One vector is turned by the same rotation once a step. Each row is the vector after some number of steps, and that number follows the row.
The counts run from 0 to 43.
[ 3.38  1.07 -1.41  2.02 -1.75 -2.69  0.47  2.24  4.64  0.82 -0.44  1.56]  19
[-0.44  1.56 -1.46  0.33  3.85  1.40  2.15  4.78  0.66 -2.92  0.26  0.45]  42
[ 4.57 -1.58 -1.65 -1.40 -1.00  0.20 -0.24 -3.34  1.76 -1.08 -0.56  3.97]  1
[ 2.46  1.56 -1.43  2.36 -0.99 -2.26  0.67  3.64  4.62  0.80 -0.06  1.04]  23
[ 4.47 -1.06 -1.85 -0.47 -1.72 -0.99 -0.13 -2.82  2.73 -0.53 -1.02  3.74]  5
[ 4.10  0.60 -1.64  1.47 -2.58 -2.58  0.33 -0.05  4.20  0.57 -0.73  2.35]  14
[ 4.75 -0.62 -2.00  0.02 -2.22 -1.23 -0.23 -2.41  3.04 -0.39 -0.88  3.64]  7
[ 0.69  1.68 -1.10  1.56  1.90 -0.51  1.35  5.82  3.35 -0.46  0.81  0.34]  32
[ 3.13  1.39 -1.48  2.24 -1.69 -2.55  0.54  2.44  4.70  0.95 -0.43  1.41]  20
[ 2.39  1.61 -1.27  2.24 -0.53 -2.02  0.83  3.94  4.65  0.70  0.00  0.83]  24
[ 3.57  1.01 -1.63  2.07 -2.14 -2.74  0.43  1.53  4.83  0.77 -0.57  1.71]  18
[ 4.14  0.38 -1.68  1.45 -2.50 -2.30  0.21 -0.26  3.96  0.38 -0.92  2.56]  13
[ 3.73  0.80 -1.67  1.78 -2.35 -2.64  0.29  0.69  4.48  0.87 -0.69  1.98]  16
[ 0.12  1.53 -1.23  1.09  2.74  0.33  1.67  5.72  2.52 -1.37  0.79  0.34]  36
[ 0.97  1.71 -1.06  1.65  1.40 -0.80  1.20  5.74  3.61 -0.37  0.61  0.33]  31
[ 4.58 -1.18 -1.78 -0.67 -1.68 -0.38 -0.17 -2.98  2.36 -0.77 -1.00  3.75]  4
[ 4.40 -0.06 -1.78  0.97 -2.46 -2.09  0.12 -1.10  3.86  0.05 -1.16  2.74]  11
[ 4.56 -0.67 -1.92 -0.23 -2.02 -1.20 -0.25 -2.48  2.86 -0.52 -0.97  3.52]  6
[ 1.61  1.77 -1.15  2.04  0.08 -1.66  0.98  5.00  4.36  0.53  0.20  0.53]  27
[ 2.88  1.36 -1.29  2.15 -1.13 -2.49  0.60  3.30  4.80  0.81  0.09  1.26]  22
[ 0.59  1.76 -1.18  1.48  1.79 -0.41  1.40  5.81  3.28 -0.73  0.86  0.36]  33
[ 3.61  0.82 -1.74  2.03 -2.16 -2.54  0.34  1.24  4.38  0.51 -0.71  1.72]  17
[ 1.30  1.60 -1.16  1.87  0.78 -1.24  1.11  5.36  4.00  0.23  0.65  0.42]  29
[-0.27  1.78 -1.11  0.65  3.59  1.00  1.92  5.46  1.63 -2.27  0.70  0.45]  39
[ 4.44 -0.16 -1.85  0.53 -2.26 -1.78 -0.04 -1.94  3.44 -0.08 -1.10  3.24]  9
[ 0.20  1.68 -1.18  1.02  2.51  0.00  1.71  5.79  2.77 -1.06  0.77  0.41]  35
[ 0.25  1.67 -1.12  1.40  2.26  0.05  1.58  6.01  3.05 -1.11  0.89  0.33]  34
[ 4.06  0.62 -1.54  1.83 -2.41 -2.57  0.22  0.54  4.46  0.47 -0.76  2.25]  15
[ 4.14 -1.44 -1.28 -1.75 -0.77  0.40 -0.38 -3.48  1.56 -1.17 -0.32  4.19]  0
[-0.42  1.49 -1.30  0.48  3.42  1.10  2.09  5.27  1.33 -2.58  0.56  0.27]  40
[ 0.06  1.57 -1.18  0.86  3.10  0.61  1.85  5.71  2.09 -1.77  0.86  0.43]  37
[ 2.03  1.67 -1.29  2.15 -0.41 -1.92  0.98  4.26  4.40  0.66  0.22  0.82]  25
[ 4.65 -0.32 -1.91  0.25 -2.22 -1.62 -0.10 -2.22  3.20 -0.21 -1.07  3.35]  8
[ 4.22 -1.32 -1.60 -1.37 -1.07 -0.21 -0.34 -3.28  2.08 -1.03 -0.72  4.06]  2
[-0.64  1.49 -1.30 -0.01  3.91  1.64  2.18  4.47  0.44 -3.27  0.13  0.58]  43
[ 4.31  0.23 -2.02  1.28 -2.72 -2.37  0.20 -1.02  3.96  0.21 -1.01  2.55]  12
[-0.52  1.43 -1.52  0.31  3.73  1.41  1.95  5.04  1.15 -2.81  0.45  0.43]  41
[ 1.55  1.46 -1.18  1.89  0.47 -1.42  1.18  5.31  4.17  0.33  0.51  0.39]  28
[-0.22  1.49 -1.27  0.87  3.19  0.94  1.72  5.61  2.04 -1.89  0.63  0.27]  38
[ 2.10  1.55 -1.11  2.05 -0.17 -1.89  0.82  4.58  4.30  0.67  0.41  0.78]  26
[ 4.57 -1.20 -1.76 -0.94 -1.41 -0.28 -0.23 -3.15  2.13 -0.85 -0.82  3.83]  3
